Look-ups in named tables: a row name and a column name give one cell, copied from the table.

mudubom
columns: befe, sesi, ferav, lozer, nove, daro, duz, nev
met: [885, -2376, 4795, -5522, 537, 467, -321, -2323]
fomo: [-4773, -478, -3245, -2, 875, -2748, 3939, 3251]
varamib: [1479, -2107, 4915, -5031, 380, 822, -784, -2578]
mus: [-4632, -267, -3544, 446, 848, -2584, 3764, 3307]
nive: [1619, -2040, 4874, -4979, 437, 830, -989, -2754]
kirataf: [-4624, -197, -3493, 508, 791, -2574, 3701, 3289]
dosinot: [-3985, -2396, 637, -4254, 1537, -2331, 3728, 1279]
lavedi: [-208, -2675, 4161, -6136, 1068, -177, 672, -1612]
zugomav: [4517, -230, 3709, -1260, -707, 2597, -3684, -3476]
ninere: [2701, 2911, -1943, 5715, -1526, 1573, -2811, -226]
gigug: [4590, 2040, 134, 3540, -1600, 2665, -4302, -1763]
fip: [448, 3049, -4201, 6386, -1032, 318, -898, 1201]
pupom: [-1405, -2933, 3410, -6173, 1228, -870, 1596, -645]
lifek: [-1663, 2028, -5153, 5027, -362, -922, 951, 2597]

nive, nev: -2754
kirataf, befe: -4624
dosinot, duz: 3728
nive, befe: 1619
zugomav, befe: 4517
fomo, daro: -2748
lifek, befe: -1663
varamib, lozer: -5031
met, nove: 537
zugomav, daro: 2597
fip, befe: 448
nive, daro: 830
gigug, nove: -1600

pil =
columns: bodovog, lomotir, fari, dolotak
rebasid: [-0.20, -0.69, -0.23, -0.29]
gepov: [-0.05, 0.64, 0.28, 0.20]
gosok: [0.13, 0.58, 0.36, 0.24]
nuf: [0.31, 0.45, 0.41, 0.25]
duneta: [-0.61, 0.14, -0.40, -0.30]
zubog: [-0.15, 0.67, 0.23, 0.17]
zez: [0.03, -0.58, -0.48, -0.26]
buzogo: [-0.48, 0.59, -0.02, -0.02]
viz: [0.63, -0.23, 0.32, 0.05]
rol: [-0.31, 0.66, 0.13, 0.10]
mupezo: [-0.62, 0.24, -0.35, -0.26]
vor: [-0.61, 0.13, -0.40, -0.30]
tok: [0.62, -0.27, 0.31, 0.04]

lomotir of rebasid is -0.69
fari of rol is 0.13
dolotak of viz is 0.05
fari of tok is 0.31
bodovog of mupezo is -0.62
bodovog of rebasid is -0.20
dolotak of duneta is -0.30
dolotak of rol is 0.10
dolotak of zez is -0.26
dolotak of gepov is 0.20
bodovog of nuf is 0.31
bodovog of tok is 0.62
fari of nuf is 0.41
lomotir of vor is 0.13
lomotir of gepov is 0.64

vut:
,pip,luta,zureno,tuzi,nemepo
suf,89.5,73.8,70.9,36.9,7.6
nebis,77.6,64.5,66.2,45.2,37.5
sepuva,86.1,45.0,40.0,39.7,54.3

sepuva, luta => 45.0
nebis, zureno => 66.2
sepuva, nemepo => 54.3
suf, nemepo => 7.6
nebis, nemepo => 37.5
sepuva, tuzi => 39.7
sepuva, pip => 86.1
suf, pip => 89.5
suf, zureno => 70.9
nebis, tuzi => 45.2
suf, luta => 73.8
suf, tuzi => 36.9
nebis, pip => 77.6

Table safot
,kedib,zuf,zuvekop
getutaf,4203,3604,5040
libaba,4476,6997,3151
zivafom,4957,6193,5163
lin,5640,6834,5395
tavuf,2329,7332,2403
vege,5894,3398,7703
gimen,2384,4940,3589

lin, zuvekop => 5395
libaba, zuvekop => 3151
gimen, kedib => 2384
tavuf, kedib => 2329
getutaf, zuf => 3604
getutaf, zuvekop => 5040
vege, zuf => 3398
zivafom, zuf => 6193
tavuf, zuf => 7332
zivafom, zuvekop => 5163
Which row has the largest zuvekop? vege

guv:
,pagu,tuke,rakibu,fola
susof,7.0,6.9,7.1,6.1
kebodam,5.3,5.3,5.0,4.8
supus,6.3,6.3,5.8,4.6
niso,6.8,7.3,5.4,8.0
ruregu,6.9,7.2,5.9,7.6
balig,7.0,7.3,6.1,7.3
muv,6.9,6.9,6.8,6.1
kapaz,1.9,1.9,3.3,5.5
nudivo,4.5,4.6,4.6,4.9
rufomoz,3.2,3.2,3.9,5.2
zefim,6.3,6.3,5.8,4.7
lukibap,6.9,6.8,6.7,6.1
vog,7.0,7.3,5.9,7.8

What is the pagu of lukibap in guv? 6.9
What is the fola of ruregu in guv? 7.6
What is the rakibu of kebodam in guv? 5.0
What is the tuke of zefim in guv? 6.3
What is the fola of kapaz in guv? 5.5
What is the pagu of ruregu in guv? 6.9
What is the tuke of kebodam in guv? 5.3
What is the tuke of rufomoz in guv? 3.2
What is the pagu of nudivo in guv? 4.5
What is the pagu of kebodam in guv? 5.3
What is the tuke of niso in guv? 7.3
What is the fola of lukibap in guv? 6.1
What is the pagu of balig in guv? 7.0
What is the rakibu of vog in guv? 5.9
What is the fola of niso in guv? 8.0
Row with the largest fola: niso

sivudip:
	pomagad	munero
feg	24	24
luzegig	55	18
fak	25	34
tugofe	26	28
dobolo	-95	75
fusudu	-51	62
mitom	-38	56
rok	35	18
roraze	67	52
pufu	30	39

What is the pomagad of mitom in sivudip? -38
What is the munero of dobolo in sivudip? 75
What is the pomagad of roraze in sivudip? 67
What is the pomagad of tugofe in sivudip? 26
What is the pomagad of fak in sivudip? 25
What is the pomagad of feg in sivudip? 24
What is the munero of pufu in sivudip? 39
What is the munero of roraze in sivudip? 52

kofivu =
         bevof  votapo    gor  zilot
gorof    -0.16    5.10   3.45   3.25
tes       3.77    1.62  -2.06  -2.41
zezuk     5.10    1.45  -5.43  -4.79
sifil     5.08    1.51  -5.01  -4.56
zir      -0.60    4.95   3.83   3.80
papum    -0.74    5.08   4.18   4.21
rem      -0.62    4.97   3.97   3.96
bupon    -0.26    7.25   4.80   4.27
zabema   -4.68   -6.71   1.53   2.91
besu      5.02    1.40  -5.44  -4.72
gak      -1.67    4.41   4.91   5.45
befubob  -1.02    5.21   4.68   4.76

What is the votapo of gak in kofivu? 4.41
What is the zilot of rem in kofivu? 3.96
What is the votapo of besu in kofivu? 1.40
What is the votapo of zezuk in kofivu? 1.45
What is the gor of tes in kofivu? -2.06
What is the zilot of zabema in kofivu? 2.91
What is the gor of papum in kofivu? 4.18
What is the bevof of zabema in kofivu? -4.68
What is the bevof of rem in kofivu? -0.62
What is the votapo of sifil in kofivu? 1.51
What is the gor of bupon in kofivu? 4.80
What is the gor of besu in kofivu? -5.44
What is the gor of zabema in kofivu? 1.53
What is the votapo of rem in kofivu? 4.97
What is the zilot of gorof in kofivu? 3.25

